Each row is where one point has got to under a steady rotation. How many steps took it there?
The counts run from 0 to 32.
[138 110  95 176 137 106 112 149 129 103 120 131 139 127 153  87  99 146
 145  91  73  98 156 125 177 145 101 113  93 141] | 0
[134 100 143 120 133 121 137 100 161 130 139 142  77 116 139 194 171 111
 129 105 143 144 100 139  85  98 138 171 153  79] | 20
[150  76  91 187 119 121 120 155 145 103 142 103 122 121 152 120 111 135
 131  77  73  68 142 135 155 140 116 138  98 121] | 27
[153  79  99 139 122 116 152 128 139 148 140  92 103 122 129 184 156 134
 136  83 107 121 135 158  76 137 139 175 172 107] | 23
[146  71  97 192 134 110 108 143 133  90 137 118 126 121 153 108  96 140
 136  76  78  79 141 123 163 135 109 141  94 115] | 28
[151  74  84 178 109 112 129 141 142 110 133 102 132 118 124 138 111 130
 135  79  71  84 151 136 139 144 131 145 123 119] | 26
[125  92 107 179 147 117 113 124 141  85 123 139 102 117 170 102 104 146
 144  89  93  81 126 130 171 127 111 140  89 124] | 29
[110 118 133 138 188 116 131  99 121 120 119 173  99 126 186  83 120 148
 177 108 123 140 142 143 165 144 110 141 117 130] | 32
[131  96 155 124 147 134 123 102 153 117 133 162  83 125 142 182 161 114
 120 120 146 149  83 124  96  96 133 161 141  71] | 19
[146 180 116  96 103 122 141 159 127 154  81 122 162 146 113 114 147  99
 134 146 116 170 118 147 104 152 110  88 178 158] | 10
[140 177 121  86 130 114 151 142 129 161  82 141 157 147 128 109 152 110
 151 135 130 183 132 151  94 157 120  84 164 167] | 9
[117 128 126 153 165 124 110 119 117  92 110 164 115 127 177  69  94 142
 160 113 105 101 137 115 183 115 103 100  93 134] | 2
[111 138 139 135 165 113 109 116 122  89 106 181 114 131 174  70 111 130
 154 123 114 117 133 111 176 128 101 105  97 144] | 3
[130  99 124 175 167 104 116 113 124  82 124 160 103 118 184  87 103 140
 152 104  99  98 140 128 172 126 107 142  91 114] | 30
[158 165 120 124  86 132 116 183 149 114  91 120 154 151  97 142 122  90
 114 146 105 142  83 106 112 112 107  71 126 117] | 13
[131 126 161 117 128 137  98 124 159 102 114 149  90 141 131 175 131 102
 113 140 137 151  55  94 110  70 134 124 117  78] | 17
[107 105 136 156 183 115 117  91 122  89 130 158  94 124 195  85 111 141
 155 108 108 113 144 132 179 125 111 138  92 116] | 31
[126 135 162 130 119 136  94 145 153  89 114 141 111 144 121 175 128  82
 107 130 124 132  64 104 115  86 122 115 107  87] | 16
[105 145 147 125 182 119 117 105 107 104  93 187 113 132 185  69 130 133
 157 137 128 141 129 131 169 133  93 112  98 146] | 4
[152  80  80 150 109 121 143 127 141 141 140 100 120 119 123 158 133 133
 134  83  86 100 141 163 105 151 139 162 151 109] | 24
[129 117 162 121 141 119 110 110 154 108 122 158  91 136 135 183 136 109
 114 128 140 148  73 111 105  79 131 145 130  68] | 18
[114 152 142 114 194 115 132 106 102 116 100 188 117 137 188  82 138 128
 158 138 142 166 132 127 161 138 113 105 118 137] | 5
[145  89 123 129 134 117 149 119 146 143 149 105  94 138 130 193 162 119
 130  84 124 131 138 158  69 135 144 176 169 105] | 22
[126 173 138  86 164 122 144 109 113 150  81 162 131 136 164  91 148 122
 162 148 140 183 137 145 120 152 106 104 160 156] | 7
[141 123 117 167 151 105 115 148 116  97 108 140 129 131 153  74  96 144
 154 112  89 104 133 124 181 142  96 113  88 140] | 1
[151  72  82 164 116 122 135 149 150 130 139  99 128 125 118 161 133 128
 137  74  86  93 147 148 109 155 132 145 140 123] | 25
[145 146 148 131  99 136  98 154 148 100 111 133 127 144 110 171 116  97
 106 144 117 130  53  89 124  83 113 102 101  99] | 15
[130  86 128 127 132 117 138  97 141 151 142 129  78 126 141 192 169 117
 133  99 135 141 121 147  79 131 137 167 173  91] | 21
[156 172 111 119  78 134 126 182 143 128  77 122 166 151  97 136 126  96
 116 145 107 141  91 127  96 126 110  75 137 147] | 12
[152 168 127 104  89 132 135 175 134 144  85 131 162 154 103 120 120  98
 129 147 115 163 110 134  89 144 109  77 156 150] | 11
[118 163 153  94 177 131 137 102 109 136  94 179 123 145 175  89 149 122
 164 153 145 173 141 129 132 142 109 113 142 155] | 6
[131 178 119  76 145 124 150 130 118 159  87 149 142 156 156 103 153 105
 152 132 148 184 137 146 110 157 116  95 179 160] | 8
[151 159 140 135  87 142 101 168 153  94  96 134 150 156  98 147 117  87
 112 148 118 131  68 105 111  91 108  88 118 117] | 14
